In the rows, 128 means zero.
Rotation paths and how fast each direction turns (degrees a step)
Each turn is a multiple of 5 degrees from 10 to 175, or 0.
Each row of a path follows its step; steps can be skipped.
Rotation 1:
step 0: [110 140 125 117 124 141 124 127 129 123 139 124 128 140 128 129 132 136
 120 135 112 125 130 123 143 137 127 131 134 130 132 129 128 124 119 129
 140 120 132 142 130 114 119 123 142 134 120 135 124 128 133 122 126 120
 122 130 125 128 124 141 138 145 125 131 120 129 146 116 126]
step 2: [138 107 128 121 120 111 129 126 132 125 130 132 121 124 128 126 128 128
 120 140 124 140 125 144 120 122 129 115 132 130 126 116 122 125 135 130
 143 123 135 140 137 133 127 117 123 127 144 145 136 120 123 127 124 125
 137 119 135 135 127 124 137 123 134 133 128 128 111 127 131]
step 3: [124 124 115 119 133 117 138 120 126 133 134 119 121 140 127 129 132 131
 145 123 125 128 126 116 142 125 117 145 139 119 132 136 140 122 117 119
 137 118 126 127 135 113 130 119 136 133 125 129 120 116 117 142 132 128
 124 138 116 129 134 133 130 128 130 137 129 123 134 120 123]
step 4: [123 142 127 136 121 125 134 125 125 126 121 123 134 127 131 135 110 119
 124 131 140 128 129 138 133 118 135 140 116 123 115 135 138 118 134 130
 117 132 139 129 116 138 124 135 140 122 131 121 120 127 137 126 121 122
 131 115 123 123 109 120 132 134 113 133 127 123 135 115 128]
step 7: [125 129 130 138 126 136 141 121 136 139 129 120 130 119 113 133 127 115
 135 126 123 120 133 130 138 140 128 142 132 141 132 131 128 107 126 130
 138 130 134 115 124 138 130 129 126 125 136 133 136 127 143 126 127 120
 121 112 122 124 116 126 143 138 119 124 122 130 135 127 129]
step 8: [139 136 137 119 124 131 125 130 125 137 118 135 124 133 114 123 125 133
 122 114 130 142 136 141 130 144 122 121 117 121 133 127 135 124 137 127
 127 133 125 126 135 128 113 143 139 130 134 123 113 140 127 130 139 128
 143 133 126 142 133 133 117 126 127 120 131 133 120 124 119]
step 13: [129 121 115 127 121 128 132 126 138 122 132 122 130 129 138 127 125 126
 121 120 131 123 135 130 119 125 129 144 115 136 114 142 133 136 125 136
 133 141 119 134 124 128 143 118 132 128 126 137 116 132 122 117 133 128
 134 115 143 122 124 133 117 123 124 135 121 132 118 108 130]
step 14: [144 127 133 128 126 132 131 116 139 126 130 140 128 126 124 134 122 132
 134 134 127 125 125 114 127 118 138 126 124 141 137 121 128 111 119 125
 139 130 143 147 125 124 133 133 135 130 136 126 129 125 132 135 124 117
 111 121 122 137 137 131 127 114 129 114 136 117 128 133 115]
step 17: [135 124 128 121 119 130 135 110 126 138 123 125 128 123 129 127 109 131
 122 135 133 128 130 126 123 135 132 119 127 137 135 126 122 129 121 113
 131 129 130 115 132 135 129 124 129 127 135 130 112 138 118 144 125 128
 128 129 134 134 136 119 125 102 121 114 124 118 131 125 112]
step 18: [126 137 120 133 122 115 127 126 129 132 123 142 123 134 128 139 128 122
 120 136 126 140 135 127 121 135 127 138 143 117 112 125 116 126 134 137
 126 122 118 134 124 121 127 125 136 131 128 134 138 117 130 124 137 119
 121 135 123 140 121 132 153 134 133 126 123 119 122 130 114]
step 19: [132 141 123 138 127 127 137 133 118 137 148 122 137 136 126 124 127 137
 127 114 116 117 112 128 130 125 114 135 131 120 127 135 138 118 125 125
 136 128 127 130 139 128 111 130 129 120 122 118 122 125 126 126 135 120
 137 117 132 114 124 131 129 133 120 123 128 129 132 146 138]
[126 130 124 125 129 128 130 133 126 128 129 128 128 125 126 124 124 125
 130 126 130 125 127 127 128 130 126 126 128 127 128 129 126 128 126 130
 127 129 129 128 131 127 131 130 128 127 131 127 126 127 124 131 129 132
 130 129 130 130 128 130 126 129 128 127 129 127 129 128 126]  155
[126 127 129 129 131 126 126 128 129 128 133 125 130 130 127 130 129 124
 129 129 126 129 127 126 128 125 126 124 129 130 129 131 126 126 130 129
 128 131 128 129 128 128 127 126 129 127 130 127 134 129 129 128 126 130
 131 127 129 126 130 128 126 130 128 126 129 126 127 134 129]  80
[131 130 126 133 131 128 131 129 130 128 129 130 128 130 124 126 131 130
 127 127 127 127 129 128 131 127 127 128 126 128 129 125 127 128 127 125
 128 124 129 125 128 125 129 130 127 127 129 127 133 129 128 127 129 129
 124 127 128 126 130 130 129 126 131 128 130 123 129 125 127]  160
[131 127 129 130 127 126 128 129 126 129 128 128 125 127 126 133 127 128
 126 129 127 127 130 131 128 126 127 129 126 130 133 127 129 132 130 128
 127 129 130 131 130 125 129 129 127 128 130 124 127 130 128 132 124 127
 129 127 130 130 129 130 129 127 130 125 125 131 128 128 129]  120
Rotation 2:
step 0: [124 123 124 123 105 131 135 119 121 138 105 127 133 135 127 123 131 126
 123 127 131 130 113 130 134 130 122 130 136 134 114 131 138 126 128 137
 137 123 134 143 113 137 140 132 134 128 145 118 129 130 130 135 134 137
 133 122 137 125 137 127 118 126 126 127 138 139 124 128 136]
step 1: [131 124 108 128 149 117 126 123 131 133 116 116 140 135 124 133 125 123
 119 117 142 126 130 119 125 124 125 133 126 134 133 130 119 118 117 133
 127 122 139 115 126 125 129 120 120 119 142 137 143 130 127 135 141 126
 137 127 135 129 127 130 129 121 117 138 136 129 119 134 126]
step 2: [120 129 136 116 123 137 129 120 126 132 119 120 125 126 136 140 128 136
 131 116 137 129 123 121 128 129 129 133 117 140 131 113 121 125 120 123
 137 131 135 124 128 136 133 133 143 138 136 141 139 121 135 122 124 124
 120 135 128 120 124 146 118 114 142 116 132 118 128 118 119]
step 4: [116 127 120 128 141 138 133 134 119 136 125 128 140 120 132 125 134 134
 127 139 127 127 139 132 131 120 126 135 121 136 121 127 116 125 125 125
 122 123 131 128 122 119 130 137 121 127 130 142 133 150 130 130 140 142
 137 131 139 114 125 118 111 122 128 127 121 137 125 114 114]
step 6: [113 127 115 127 135 129 124 128 120 123 115 133 147 129 127 140 127 127
 129 139 133 131 123 138 124 139 118 130 125 113 128 121 114 137 142 114
 134 131 123 137 133 134 123 141 119 123 142 138 124 126 138 127 127 133
 127 123 123 127 131 140 123 141 119 116 138 122 123 132 130]
step 8: [119 127 128 118 131 114 112 128 126 132 127 126 139 141 146 134 123 137
 119 134 137 116 131 117 142 123 126 127 125 133 120 139 133 125 122 129
 114 131 123 131 137 130 126 129 139 128 131 137 148 118 135 134 121 129
 133 119 135 122 116 131 126 131 120 130 135 136 114 139 129]
step 11: [132 123 111 123 126 144 126 130 119 130 129 127 134 122 132 126 126 158
 123 130 135 126 115 124 140 116 132 122 128 136 120 128 122 129 121 126
 134 129 138 128 114 134 140 137 130 123 118 133 138 135 127 134 121 130
 128 130 122 113 134 129 119 127 119 130 130 133 113 125 140]
step 12: [121 123 123 119 127 127 129 120 122 134 121 136 127 131 127 115 141 129
 121 125 132 136 123 126 128 122 137 134 134 121 127 134 127 116 121 120
 125 113 129 133 133 123 149 130 115 111 155 122 130 114 132 133 139 125
 132 131 125 123 125 142 128 116 130 125 136 137 128 124 127]
step 14: [119 138 130 126 137 136 121 129 132 121 118 121 141 110 132 129 128 133
 136 115 124 132 135 131 135 126 145 125 121 129 137 129 115 121 112 127
 121 139 129 144 120 138 145 136 147 123 132 133 135 129 129 126 135 115
 118 126 125 123 129 125 120 130 131 119 138 124 130 136 129]
step 15: [112 139 128 121 135 121 131 121 122 142 121 128 124 124 129 138 130 143
 120 139 114 117 142 129 139 131 118 128 130 115 125 131 129 127 129 124
 127 121 134 142 126 131 134 122 114 118 134 132 133 119 128 125 126 129
 119 127 146 122 115 124 121 133 138 117 122 138 110 126 127]
step 19: [123 125 123 128 132 119 129 121 124 127 122 129 148 132 134 124 116 123
 117 126 141 135 117 140 132 126 122 135 131 128 126 136 126 108 127 142
 131 118 141 125 118 130 132 121 134 134 147 121 142 124 126 138 129 120
 135 119 146 128 138 136 120 129 125 132 128 140 126 123 124]
[132 129 127 130 128 127 127 130 123 130 126 127 128 131 127 126 129 126
 126 128 133 128 125 126 127 127 130 132 130 125 129 127 126 128 131 126
 129 126 124 131 124 127 131 126 128 130 128 129 127 129 127 130 128 127
 128 130 125 129 128 129 125 128 125 126 126 129 128 130 129]  60
[130 128 127 128 129 126 128 129 126 127 127 129 130 128 130 128 128 131
 132 123 128 126 129 131 129 128 129 129 126 127 127 125 129 127 125 127
 127 133 128 127 127 126 127 125 130 127 122 129 130 128 124 130 131 131
 130 130 127 127 126 128 128 126 128 128 130 131 131 130 129]  115
[127 128 131 126 123 128 127 127 130 128 127 126 126 130 125 130 126 127
 127 127 127 127 128 130 128 128 130 125 129 127 127 129 129 126 130 127
 127 127 131 130 125 123 127 127 128 129 130 124 127 127 130 129 126 130
 125 130 126 126 122 128 127 125 130 127 128 129 131 129 124]  145
[126 129 129 126 128 129 125 131 128 123 131 130 127 130 128 126 128 130
 127 126 130 125 128 128 129 126 130 128 129 125 131 131 127 131 129 125
 125 129 128 129 133 125 128 132 128 127 127 127 127 130 128 129 125 130
 130 126 128 127 130 131 128 126 126 127 129 129 126 126 130]  20
[127 126 129 133 127 128 127 129 127 128 130 129 130 127 129 133 129 128
 130 132 129 124 129 124 131 126 126 127 129 126 128 127 128 126 128 128
 130 128 130 131 129 127 127 124 128 126 130 131 128 128 124 129 125 130
 128 127 125 130 130 130 125 129 129 130 130 127 129 125 124]  160
[129 133 129 130 124 130 128 129 124 127 127 127 128 125 129 125 127 131
 128 128 128 130 128 129 131 129 125 131 129 127 127 129 134 126 129 131
 124 129 130 128 125 124 130 131 126 126 128 130 129 128 128 129 127 127
 127 126 129 127 129 128 128 131 128 129 126 128 126 129 127]  95
Rotation 3:
step 1: [130 141 123 124 119 136 124 113 132 128 138 112 136 145 135 109 138 117
 126 126 136 120 126 122 124 140 126 126 124 132 133 118 121 117 133 133
 114 125 118 131 120 131 123 128 134 132 139 113 127 127 127 126 118 125
 127 117 120 123 120 111 125 124 122 126 105 124 129 120 129]
step 3: [121 139 134 121 125 142 136 114 124 130 134 126 132 118 139 125 125 133
 126 143 131 118 126 112 125 130 129 131 120 119 139 128 126 119 116 121
 118 119 126 133 127 146 129 124 145 133 141 120 132 128 137 133 138 131
 119 119 126 121 132 107 128 135 122 132 138 114 114 132 129]
step 4: [137 124 121 125 128 122 135 115 135 127 144 130 127 128 138 127 149 110
 131 136 146 122 129 130 116 142 114 133 117 134 123 124 125 128 129 128
 109 135 123 135 124 138 136 135 127 138 132 122 125 131 130 136 135 121
 122 133 122 143 123 123 131 126 114 126 127 130 112 132 136]
step 5: [130 139 131 141 130 144 123 126 138 132 139 128 109 120 123 119 127 125
 146 141 129 121 139 127 119 139 124 121 117 119 132 123 114 116 115 123
 121 119 120 123 134 133 120 141 138 117 129 124 129 129 131 126 128 116
 125 134 118 133 113 122 117 128 125 121 124 126 129 132 134]
step 7: [138 121 127 129 128 126 123 123 149 144 133 130 136 133 129 132 133 115
 124 133 123 112 136 129 115 142 125 133 122 124 139 122 125 140 111 124
 124 127 122 124 128 135 128 132 131 135 125 110 128 134 135 132 123 125
 122 135 116 118 136 125 120 150 119 128 114 122 123 133 138]
step 10: [127 113 120 134 143 136 139 119 124 141 132 126 131 124 134 121 131 125
 127 128 143 116 125 116 118 127 136 137 114 114 147 133 121 129 116 127
 119 126 125 134 130 132 121 121 121 118 134 112 126 126 146 132 130 120
 128 125 116 130 135 114 138 125 127 119 120 124 125 132 132]
step 13: [134 130 122 123 120 149 137 129 131 136 145 127 128 129 119 122 131 115
 130 141 134 117 138 119 122 131 128 137 130 122 142 137 124 126 122 107
 122 128 135 122 131 134 141 133 119 138 125 114 127 134 142 123 119 134
 117 119 123 139 129 132 137 122 132 118 123 125 138 123 129]
step 14: [127 128 143 123 128 136 120 111 131 144 135 138 134 125 125 129 123 128
 116 144 127 125 124 122 124 152 136 135 118 126 134 111 120 122 120 139
 118 140 125 123 126 137 124 136 130 130 129 113 124 144 139 133 125 130
 125 125 128 134 131 128 120 124 130 135 116 132 123 114 128]
step 15: [135 130 133 127 124 133 139 126 125 135 139 117 123 136 118 121 153 128
 123 128 126 113 132 125 119 145 121 119 115 131 117 122 121 131 116 134
 128 128 126 126 135 137 123 127 128 122 129 120 136 131 153 129 131 139
 109 127 116 136 130 131 136 129 131 133 136 133 129 140 122]
step 16: [125 129 134 129 118 151 137 130 133 134 122 134 123 112 128 138 138 125
 119 137 128 125 132 123 121 129 119 132 118 119 124 129 119 116 111 125
 119 110 118 123 126 130 130 127 120 141 148 113 131 129 138 132 129 131
 129 137 128 138 127 125 138 136 138 130 115 132 124 119 132]
step 18: [132 129 138 118 124 133 136 123 148 127 121 115 136 129 118 120 128 121
 141 135 131 111 131 127 116 138 117 126 125 129 134 114 118 120 121 124
 120 123 130 127 143 117 114 123 121 124 137 129 137 124 148 131 122 117
 130 126 119 141 135 129 126 129 132 139 115 126 128 129 127]
[127 125 126 133 128 128 127 127 129 125 124 125 130 127 126 129 129 128
 125 127 126 126 131 130 129 127 126 128 125 132 130 130 130 129 125 128
 128 127 127 129 131 124 130 129 130 126 127 128 129 125 127 131 127 125
 132 129 125 126 132 130 128 128 128 130 126 129 128 127 129]  35
[129 130 125 129 128 128 133 126 125 128 131 128 126 131 127 128 132 126
 126 128 127 128 129 126 129 126 125 128 131 128 129 126 127 133 132 128
 130 127 129 130 130 128 130 127 126 126 128 128 125 126 126 128 129 128
 126 125 126 131 131 131 130 123 126 127 129 128 126 129 124]  160
[124 127 127 124 129 126 129 126 126 127 126 129 129 131 130 127 128 130
 132 124 129 129 126 126 125 126 127 129 127 127 127 127 127 127 129 127
 127 124 127 130 129 128 126 125 125 130 130 128 132 125 127 129 127 126
 132 129 128 127 132 123 129 127 127 128 127 126 128 128 126]  45
[129 122 131 128 128 128 131 127 123 128 127 129 128 126 130 127 127 126
 126 128 128 128 127 127 126 131 128 128 127 128 125 128 129 128 127 128
 130 128 130 126 131 127 131 128 126 126 124 125 126 131 127 127 126 130
 128 128 127 127 128 127 130 127 133 127 127 126 134 126 126]  20
[130 126 124 126 127 130 130 128 128 126 126 129 129 128 131 131 132 129
 126 128 125 131 128 126 128 128 126 128 128 128 127 127 130 130 126 124
 130 128 128 128 129 130 125 128 132 131 130 126 127 128 126 131 128 130
 128 130 130 128 127 128 129 134 130 130 131 126 127 131 126]  85
Rotation 4:
step 2: [137 133 115 132 127 138 114 135 139 130 117 121 124 131 132 140 132 133
 128 131 139 116 142 126 119 147 135 143 132 129 128 127 132 131 140 134
 126 127 126 137 126 127 130 128 127 127 124 130 147 139 122 134 131 141
 141 136 110 127 115 116 144 130 125 125 128 139 131 128 118]
step 3: [131 134 139 132 130 133 131 136 135 137 122 139 133 127 126 119 138 138
 128 128 131 121 122 120 127 130 127 140 125 129 139 128 124 136 130 130
 128 128 116 109 121 130 142 121 133 125 133 123 136 117 132 122 132 145
 134 136 125 124 135 113 133 131 129 121 116 114 143 101 129]
step 4: [142 127 133 119 128 126 121 137 129 132 135 130 145 126 133 119 131 127
 125 131 125 128 123 122 116 143 123 144 118 139 135 145 128 129 124 130
 127 128 132 129 125 136 124 131 129 108 118 122 126 125 119 124 120 131
 121 139 137 137 147 132 123 125 109 128 125 138 144 132 124]
step 5: [142 132 114 122 123 125 128 121 133 128 115 124 131 112 121 117 122 108
 128 139 137 115 139 146 127 141 129 145 136 128 132 138 131 120 125 114
 115 130 126 126 130 122 131 145 127 119 130 123 126 132 130 119 120 124
 140 126 137 124 126 132 138 135 128 124 126 121 130 120 119]
step 7: [138 130 121 121 130 131 113 130 122 126 126 132 135 121 139 135 132 128
 120 141 135 121 147 120 115 129 132 139 121 112 139 127 117 135 133 142
 141 129 128 127 124 133 139 117 126 130 124 129 119 131 142 116 133 130
 120 120 123 124 129 127 131 133 110 137 127 134 132 146 115]
step 8: [124 128 134 104 132 131 128 119 135 136 120 135 125 127 127 125 124 125
 118 117 141 117 133 122 130 129 120 126 137 112 134 139 134 139 127 126
 121 125 121 120 124 142 123 121 136 124 144 127 137 125 134 124 136 125
 135 117 140 114 134 131 123 142 114 126 125 120 128 120 113]
step 10: [143 131 116 132 131 122 136 134 145 125 117 127 126 118 118 128 115 144
 126 132 126 130 140 117 123 133 130 147 129 129 144 138 111 128 135 135
 120 137 122 126 146 128 128 138 130 133 131 130 130 125 138 126 136 127
 121 128 120 119 117 131 139 137 141 123 121 130 126 131 119]
step 11: [129 125 134 125 140 125 134 136 146 126 139 125 114 132 145 134 133 140
 129 112 129 123 125 131 127 142 119 129 123 124 146 139 140 123 120 137
 125 139 114 124 121 133 137 133 119 126 128 126 138 120 127 119 122 125
 129 123 116 116 147 131 133 126 132 120 120 127 131 126 123]
step 12: [130 120 128 119 130 139 126 116 135 120 127 133 133 115 136 142 132 138
 125 144 124 127 137 146 136 143 118 129 125 141 138 133 132 130 150 128
 127 117 121 124 122 126 141 132 135 121 119 132 125 128 120 111 128 130
 116 131 125 135 129 124 125 118 110 124 117 127 134 131 120]
step 17: [122 128 123 125 137 132 119 133 136 126 126 128 123 120 128 125 120 123
 129 118 120 132 149 141 140 130 124 145 121 131 138 127 124 141 134 130
 123 128 120 134 142 122 130 132 138 111 134 135 137 131 124 124 132 143
 132 131 133 134 127 122 123 132 108 139 132 151 121 135 131]
step 19: [125 120 137 124 129 116 118 134 137 111 123 123 148 122 136 122 132 131
 125 124 134 122 130 120 135 132 119 130 112 124 143 130 128 135 132 145
 120 135 133 128 130 144 142 136 118 121 123 128 123 128 132 124 135 127
 121 133 123 133 143 125 135 125 128 126 118 118 127 120 151]
[129 129 125 126 124 127 130 129 132 126 130 131 129 125 128 127 132 126
 130 131 128 129 130 130 125 127 130 127 129 129 126 128 129 125 126 129
 127 129 126 126 125 127 127 126 128 126 123 128 124 127 128 127 125 127
 127 127 128 129 128 130 126 126 126 128 127 128 126 124 129]  45
[131 128 128 130 127 130 127 125 131 126 128 129 127 127 124 128 132 126
 132 127 130 127 126 127 126 129 127 126 131 127 127 130 125 131 129 124
 128 131 128 127 127 126 128 129 130 128 128 128 126 131 128 125 131 128
 126 124 129 128 127 124 130 130 131 126 129 130 130 130 126]  140
[124 128 130 129 128 128 127 125 127 126 125 128 129 130 129 126 128 124
 124 128 127 130 129 126 128 127 131 130 132 123 126 128 128 131 126 130
 131 127 125 129 127 125 125 129 131 129 126 125 128 127 128 130 128 128
 127 123 128 124 126 128 127 127 127 132 127 130 126 130 127]  45
[127 126 127 130 127 128 128 128 130 129 128 127 125 130 131 131 124 127
 131 129 133 129 128 131 130 131 128 126 129 129 128 130 132 129 126 125
 129 127 127 131 126 126 127 126 129 126 129 127 131 131 127 127 128 128
 131 124 129 129 128 128 132 128 126 128 128 125 124 125 125]  115
[129 128 128 127 131 129 128 130 126 130 129 131 129 129 129 126 131 130
 127 132 132 128 127 127 127 131 126 125 130 128 128 125 126 128 126 130
 129 129 123 129 129 130 129 128 126 128 129 125 128 129 130 127 131 132
 126 126 124 128 131 130 131 125 131 129 129 127 126 128 129]  90
[130 126 126 127 127 133 132 127 130 129 128 125 132 126 127 128 127 130
 126 129 129 127 126 129 129 127 130 131 128 128 127 124 130 127 124 127
 130 127 127 127 130 129 128 128 125 128 130 127 129 132 127 127 129 126
 127 126 127 123 125 126 125 132 129 127 130 127 129 125 128]  140
